(in the rows, 128 means zero)
Rotation paths and how fast each direction turns (degrees a step):
Each turn is a multiple of 5 degrees from 10 to 175, or 0.
Each row of a path follows its step; steps can be skipped.
Rotation 1:
step 0: [130 129 130 134 116 132 123 130 122 122 135 128 129 129 135 134 121 117
 122 131 122 126 131 133 116 128 126 123 133 130 130 140 133 115 122 123
 133 120 138 128 118 118 128 136 129 123 115 135 135 129 126 127 129 141
 131 127 138 123 117 122 137 125 135 133 121 116 127 134]
step 2: [121 130 124 141 126 123 120 124 144 126 125 143 127 124 128 144 122 126
 120 123 132 128 127 128 126 137 120 129 131 138 139 138 126 126 122 125
 121 135 136 122 127 128 122 125 123 125 130 128 121 113 117 127 130 126
 125 137 129 121 122 131 131 138 119 133 136 127 125 129]
step 3: [126 131 125 123 119 130 119 128 133 119 141 121 130 128 120 122 125 130
 131 122 121 130 130 131 113 127 128 120 128 143 138 146 129 110 119 133
 128 132 126 127 121 122 121 126 129 129 124 133 136 135 124 119 135 136
 129 132 124 122 125 129 130 121 136 125 128 126 122 125]
step 4: [132 134 130 126 121 124 132 129 129 130 141 128 117 127 126 129 131 127
 119 133 125 122 129 122 137 123 128 128 132 139 134 135 109 124 133 123
 131 126 138 139 132 123 135 135 122 117 135 123 126 142 122 122 124 128
 140 136 135 113 127 125 135 132 125 135 127 125 126 123]
step 7: [124 130 117 138 120 123 137 131 128 124 134 132 123 134 123 130 127 125
 117 127 118 135 131 116 127 132 131 132 134 139 130 135 124 134 129 126
 120 136 126 134 129 127 125 136 123 126 144 129 129 132 117 117 133 125
 129 139 134 120 129 118 134 127 134 126 136 123 134 111]
step 8: [129 125 127 139 112 132 120 127 128 124 136 133 134 126 128 146 121 122
 118 122 130 122 128 133 124 131 127 125 127 134 144 136 129 124 124 127
 119 119 134 122 133 118 123 134 132 125 122 132 136 128 128 138 119 132
 132 133 132 112 124 125 134 134 135 126 131 134 130 136]
step 11: [136 130 121 139 120 125 113 115 127 127 135 122 131 130 127 130 125 126
 127 117 126 137 128 127 108 137 128 121 130 133 136 135 123 121 120 126
 124 139 137 122 124 115 121 127 131 125 130 132 129 126 131 133 131 137
 122 135 130 118 116 130 130 130 128 131 128 128 121 123]
step 13: [125 123 124 143 124 122 129 134 126 123 133 132 124 133 127 138 128 127
 130 130 129 113 132 119 131 132 121 128 131 132 139 138 122 124 122 122
 121 130 133 136 125 132 133 135 126 115 132 133 133 132 118 120 129 134
 132 134 130 133 122 125 135 149 126 124 140 120 130 126]
step 14: [138 125 124 122 120 130 121 127 135 120 140 124 137 132 132 134 131 127
 127 122 125 121 125 137 112 131 120 125 135 142 138 128 126 126 113 118
 127 128 129 122 130 122 136 117 129 123 136 126 126 127 129 135 131 127
 129 135 129 115 125 131 125 125 139 122 137 125 122 136]
[127 129 129 127 126 130 128 128 127 125 128 130 130 128 129 128 129 128
 128 127 129 126 127 129 123 127 127 127 131 124 128 127 126 126 127 130
 130 130 128 127 127 129 128 128 132 131 127 127 129 127 130 130 131 130
 129 130 129 128 128 130 129 130 131 129 127 131 128 129] => 130
Rotation 2:
step 3: [132 131 141 114 108 128 120 129 126 135 126 125 127 138 130 128 123 123
 136 138 129 129 130 126 127 136 133 122 129 133 131 130 126 120 116 126
 133 127 122 123 141 129 126 122 123 130 110 125 138 130 118 139 132 135
 123 123 128 134 129 131 121 132 123 127 118 131 130 126]
step 4: [122 121 130 129 128 122 135 121 121 118 138 123 131 127 132 115 121 128
 132 127 135 124 127 132 119 126 123 119 128 125 136 131 128 126 121 128
 121 132 119 137 123 120 124 114 132 120 127 120 134 132 121 138 124 127
 123 125 134 120 123 127 132 144 134 124 119 119 119 116]
step 6: [121 128 134 133 127 113 125 128 124 135 118 137 133 129 128 126 125 129
 129 140 123 124 134 123 119 125 127 119 124 122 133 126 128 119 116 131
 128 135 126 119 137 137 130 111 133 126 129 136 134 130 125 133 137 122
 116 123 129 124 130 120 108 130 130 127 129 131 128 135]
step 8: [125 120 128 129 128 130 124 128 130 125 126 131 128 110 134 122 127 132
 129 128 149 126 142 127 121 122 130 130 130 125 140 124 137 130 123 134
 125 134 132 119 134 129 134 129 125 116 127 124 128 128 128 136 124 123
 125 135 130 128 115 116 130 131 141 124 134 129 119 118]
step 9: [133 127 136 130 118 124 124 120 127 137 118 124 118 122 125 136 120 138
 132 137 130 128 131 132 138 126 141 122 133 117 121 132 135 123 129 130
 123 135 122 123 137 123 132 127 135 133 121 137 133 129 114 127 122 127
 126 132 129 121 124 112 117 120 120 126 128 132 124 129]
step 10: [127 124 128 120 119 114 125 128 134 129 124 128 134 122 123 122 128 128
 146 141 129 126 133 128 121 130 136 126 117 138 131 133 121 125 116 124
 120 126 124 128 133 129 119 109 126 124 120 116 132 130 124 127 129 138
 130 124 129 127 122 120 127 123 136 128 124 123 137 124]
step 12: [126 128 122 139 112 125 129 120 126 140 130 130 129 128 121 126 133 132
 133 138 151 123 137 132 125 126 132 131 127 124 130 119 127 119 128 131
 127 136 131 129 125 130 133 120 140 131 133 131 131 126 122 132 133 122
 138 135 125 134 121 116 118 132 131 139 133 125 123 131]
step 13: [123 127 142 132 126 125 135 135 129 134 110 126 127 128 127 121 130 127
 118 138 128 125 129 129 129 128 135 119 122 124 109 131 127 129 117 136
 126 129 122 131 139 128 124 110 133 127 122 128 129 125 118 126 131 124
 131 122 127 134 122 132 114 119 127 126 125 123 135 129]
step 14: [129 130 118 130 120 129 128 127 123 129 131 122 122 137 126 119 129 124
 124 123 138 128 130 120 117 136 129 132 123 130 127 130 136 126 118 128
 133 138 130 126 136 136 117 114 120 122 112 117 129 136 128 124 127 136
 124 130 131 130 119 122 126 137 134 132 133 128 126 111]
[128 128 128 129 128 130 127 126 127 129 126 125 129 127 126 131 130 130
 128 130 128 127 130 129 128 127 128 128 129 127 131 129 126 127 130 129
 130 127 128 126 130 129 129 126 129 131 129 129 129 126 129 129 129 128
 126 128 127 129 133 128 127 128 126 131 127 130 127 125] => 115
[130 130 129 125 131 130 130 129 126 130 130 127 127 128 129 125 129 127
 126 128 128 132 128 129 126 127 127 126 130 129 131 128 128 125 128 127
 127 127 130 127 129 128 128 127 128 131 127 128 128 129 130 131 126 130
 130 128 129 127 128 126 130 129 129 128 129 125 127 127] => 100
Rotation 3:
step 1: [133 121 120 116 125 139 123 129 120 109 131 137 125 122 115 134 129 125
 128 130 131 128 131 127 140 125 126 119 120 124 126 129 132 132 127 131
 130 135 128 120 122 130 122 122 130 123 119 122 127 137 121 114 125 132
 122 139 131 133 130 125 137 135 132 128 137 128 122 121]
step 2: [132 130 124 128 132 134 124 119 133 125 126 135 139 127 131 131 123 140
 129 134 140 136 121 133 139 136 125 121 127 118 135 129 132 134 123 137
 136 128 130 124 126 130 125 127 118 137 124 133 128 126 127 117 110 124
 129 134 131 127 126 120 129 128 134 122 115 128 116 116]
step 3: [131 133 133 118 132 127 107 133 132 121 125 121 132 132 124 128 137 122
 128 131 132 133 122 129 138 129 130 123 124 134 124 133 127 143 131 130
 142 124 126 115 132 126 118 128 127 128 139 122 134 125 130 127 131 123
 130 134 124 124 136 124 130 142 131 132 119 123 112 124]
step 4: [124 143 123 113 121 133 126 114 131 119 127 128 141 123 128 128 126 119
 120 129 140 128 135 128 120 135 137 136 129 129 128 125 137 130 134 135
 143 133 118 128 135 128 128 126 132 129 131 126 133 138 132 126 123 117
 120 132 137 124 136 128 127 129 128 129 116 126 126 125]
step 5: [119 136 132 129 124 131 128 126 120 126 124 124 119 133 125 119 128 128
 119 128 135 131 126 128 121 132 126 135 125 121 137 126 131 137 136 132
 133 123 120 118 121 138 104 136 130 132 134 123 129 138 133 119 125 127
 114 124 126 140 134 121 133 127 127 130 129 128 121 121]
step 6: [123 133 110 128 131 130 132 124 120 127 131 132 127 123 126 136 135 115
 126 125 121 135 135 133 132 133 131 126 121 124 128 132 131 133 131 131
 127 123 132 124 125 135 112 131 128 117 133 128 140 141 122 126 110 128
 128 133 134 132 126 130 121 136 117 122 124 129 121 123]
step 8: [131 117 125 114 133 129 124 132 125 121 134 115 125 127 131 130 130 125
 128 121 138 132 121 132 128 135 131 121 115 133 125 119 134 136 122 133
 136 135 129 128 116 133 128 122 127 136 144 124 149 135 133 127 123 128
 127 131 134 131 124 126 125 135 130 125 130 133 128 126]
step 10: [119 137 137 130 129 129 120 131 122 118 129 133 118 119 127 137 132 135
 121 129 132 142 122 133 127 131 128 129 128 120 123 123 134 136 132 134
 138 119 137 130 117 116 128 136 123 133 133 133 131 139 129 117 123 129
 127 131 132 124 133 120 129 133 138 129 125 136 121 118]
step 11: [137 142 119 124 124 127 113 124 123 126 125 141 118 122 122 128 130 122
 125 125 128 133 132 129 135 130 112 125 121 128 132 129 137 139 131 133
 132 121 121 128 120 134 130 130 131 118 135 125 132 125 131 126 123 126
 128 141 123 123 134 129 127 139 133 126 112 131 135 125]
[123 130 129 128 128 130 126 128 128 129 128 127 130 129 131 126 128 128
 128 129 124 126 127 128 126 131 129 128 131 129 127 129 129 129 129 127
 129 129 127 128 127 132 126 130 129 127 127 126 129 127 126 128 128 126
 129 129 130 131 126 129 127 127 125 128 128 129 129 129] => 40
[127 128 127 129 129 126 126 130 127 126 126 126 126 131 128 129 129 127
 128 127 126 126 128 129 130 130 126 130 128 129 129 129 127 128 125 130
 129 129 129 127 128 128 128 128 132 129 129 132 131 125 129 128 129 132
 127 127 127 130 130 127 128 131 127 127 129 127 128 128] => 140
Rotation 4:
step 1: [124 138 121 141 119 131 123 130 135 136 125 116 135 132 137 126 127 121
 121 140 126 129 125 124 116 124 119 128 128 122 124 134 122 123 131 122
 126 114 124 129 126 120 128 128 129 122 142 131 118 131 125 138 134 115
 127 130 133 124 128 129 133 120 125 138 137 125 131 133]
step 2: [132 130 117 129 137 129 125 136 138 149 138 126 132 136 130 127 134 129
 130 138 135 115 121 132 119 129 131 129 136 129 133 129 120 125 133 129
 118 116 131 128 132 129 123 123 132 121 133 132 125 136 128 127 136 137
 132 132 128 133 130 127 115 123 130 125 122 139 126 134]
step 4: [128 126 128 121 138 140 138 127 129 131 122 117 119 136 133 119 117 119
 132 137 119 122 125 134 127 124 132 131 131 131 130 118 121 121 123 117
 143 128 124 130 128 131 128 128 115 126 125 122 126 123 128 128 126 121
 138 123 141 137 130 130 126 134 118 132 122 133 128 130]
step 5: [116 128 136 137 130 141 133 136 136 136 135 120 124 127 121 127 133 124
 136 121 121 138 126 130 122 131 135 140 121 126 134 130 130 126 134 116
 141 121 123 132 131 128 133 121 137 126 129 120 133 131 132 124 135 135
 134 124 123 130 127 126 135 135 119 142 126 127 134 135]
step 6: [124 132 130 135 118 126 133 136 124 145 138 136 124 125 137 131 117 126
 130 127 125 130 121 128 125 125 132 143 131 124 134 132 130 132 129 129
 124 126 116 136 130 130 135 118 125 129 131 126 122 137 121 126 128 116
 132 121 127 137 108 131 134 120 126 125 129 131 132 133]
step 7: [135 146 125 131 138 135 128 127 134 131 134 131 135 124 131 123 136 142
 134 122 140 127 120 132 131 125 129 138 125 126 122 128 121 127 126 131
 122 122 125 133 123 123 128 130 124 137 133 123 115 127 128 134 122 126
 140 120 137 132 122 134 124 116 126 141 128 128 124 135]
step 8: [120 131 132 136 131 135 118 131 123 137 132 116 129 127 129 129 129 135
 130 125 130 119 116 122 119 128 128 127 129 134 136 127 120 129 124 132
 135 135 127 134 124 118 129 124 118 123 129 138 122 127 119 129 133 128
 144 129 132 123 134 113 115 117 128 135 134 121 124 122]
step 11: [128 123 127 134 129 123 135 122 125 139 134 123 136 125 129 132 116 121
 129 125 131 132 127 133 110 135 126 132 124 127 127 131 120 121 124 125
 125 134 118 130 125 130 119 131 131 120 121 115 123 124 136 123 134 131
 127 114 131 133 123 131 116 124 109 131 130 133 132 135]
step 14: [123 138 137 131 136 140 124 124 134 128 131 113 118 127 128 126 139 136
 132 133 130 123 120 125 117 127 124 131 132 128 138 129 127 128 115 125
 122 120 126 121 133 125 120 129 132 131 121 123 120 139 141 126 127 136
 134 121 129 137 131 130 128 121 133 122 122 129 132 115]
[132 127 128 131 127 130 130 131 130 128 128 131 128 128 127 127 129 130
 126 127 130 127 126 129 128 127 126 128 129 131 126 129 127 126 129 130
 125 128 130 127 129 126 129 127 125 125 129 128 128 126 130 127 129 126
 129 127 127 126 127 126 126 128 129 125 129 128 127 131] => 70
[128 131 126 129 128 128 127 130 127 128 128 129 130 131 130 127 130 129
 127 128 131 127 131 128 126 127 129 130 128 127 129 130 128 128 128 130
 131 129 125 129 127 125 126 127 128 131 129 128 128 129 128 125 127 128
 127 129 127 125 128 129 131 123 129 126 129 130 129 128] => 60
Rotation 5:
step 2: [126 132 121 121 123 125 134 134 128 121 141 137 132 110 122 127 137 126
 122 142 126 118 115 129 129 141 129 135 126 142 138 128 115 137 122 126
 131 135 133 121 131 133 118 130 128 127 129 125 129 124 121 126 127 131
 134 127 130 122 125 129 118 134 116 132 132 134 129 126]
step 3: [140 114 141 123 125 131 127 121 131 126 133 122 132 136 135 126 135 126
 129 129 115 136 123 130 127 145 123 124 140 119 132 122 128 135 132 131
 130 124 130 116 124 114 130 123 130 128 135 126 120 137 128 136 136 128
 127 141 125 122 128 123 119 120 122 127 135 120 129 133]
step 4: [118 131 135 124 125 118 136 137 130 139 126 124 138 128 124 129 120 120
 131 129 134 130 129 133 137 117 127 118 139 119 119 129 134 122 132 129
 130 126 127 121 123 120 128 133 139 119 127 132 129 119 126 116 130 124
 138 130 117 115 126 125 131 132 113 134 130 139 122 122]
step 5: [130 132 120 140 126 136 126 130 133 139 130 133 121 126 128 123 126 131
 115 128 131 138 122 141 141 132 122 128 125 134 127 131 130 121 138 135
 121 138 120 129 131 129 125 123 124 130 121 134 128 120 133 123 128 125
 129 124 144 122 133 118 118 117 126 132 136 127 124 142]
step 9: [128 135 133 123 124 131 123 140 115 135 130 127 139 130 120 110 139 125
 123 123 127 130 136 123 136 122 121 125 126 117 127 134 130 123 139 120
 125 126 119 131 128 131 123 134 131 118 127 123 131 130 118 136 133 126
 137 124 118 122 116 131 129 137 128 125 138 119 131 122]
step 10: [126 136 118 127 136 128 135 121 132 132 139 130 144 138 130 131 125 138
 122 141 131 138 134 130 131 130 130 120 113 121 127 134 124 130 126 135
 134 139 129 128 131 132 111 130 122 134 123 128 137 118 139 123 129 131
 123 136 124 123 123 125 127 126 132 132 127 119 124 140]
step 11: [124 116 130 125 126 131 124 118 129 141 131 108 115 128 126 120 127 127
 132 130 122 107 127 133 120 126 136 116 117 122 131 128 128 129 132 127
 127 136 131 129 131 119 123 133 120 124 127 139 123 129 124 132 128 118
 133 130 132 134 120 129 127 123 125 129 116 123 125 132]
step 12: [123 139 134 131 136 123 129 121 124 118 136 143 121 118 122 127 133 127
 129 130 117 120 142 127 134 133 130 134 136 125 134 124 124 123 121 129
 123 131 135 114 128 136 128 132 119 115 135 131 126 113 127 133 132 121
 132 123 126 127 128 131 133 131 122 142 130 133 121 128]
step 13: [138 124 132 125 125 128 124 123 116 115 126 137 139 122 126 126 120 124
 143 122 120 130 124 136 133 128 126 120 127 119 138 133 120 124 130 129
 127 127 130 125 131 130 126 121 129 143 119 132 121 141 131 130 134 139
 124 135 136 131 126 120 128 116 117 130 135 127 116 133]
[128 128 125 122 129 130 129 127 127 128 125 126 126 128 132 129 130 131
 128 126 128 127 129 129 126 129 127 124 129 126 128 129 129 128 131 128
 127 128 129 128 128 128 128 127 129 128 130 128 127 129 128 130 128 128
 130 126 128 127 128 127 130 127 128 128 128 129 128 126] => 140
[129 127 129 127 126 129 131 127 126 128 127 129 126 126 128 127 129 128
 129 126 129 129 127 128 130 131 130 128 130 128 128 125 130 126 129 129
 129 128 128 125 127 128 125 128 131 129 130 130 128 127 128 125 127 128
 126 129 128 130 129 129 125 128 124 129 127 129 125 128] => 35
[129 127 129 127 127 126 128 129 127 125 128 130 128 130 127 128 129 131
 129 127 126 125 123 128 129 130 128 130 129 127 128 129 125 128 126 126
 129 126 131 130 129 130 129 126 131 127 129 129 128 128 124 129 128 130
 127 127 127 129 130 127 128 129 129 129 129 127 125 127] => 65
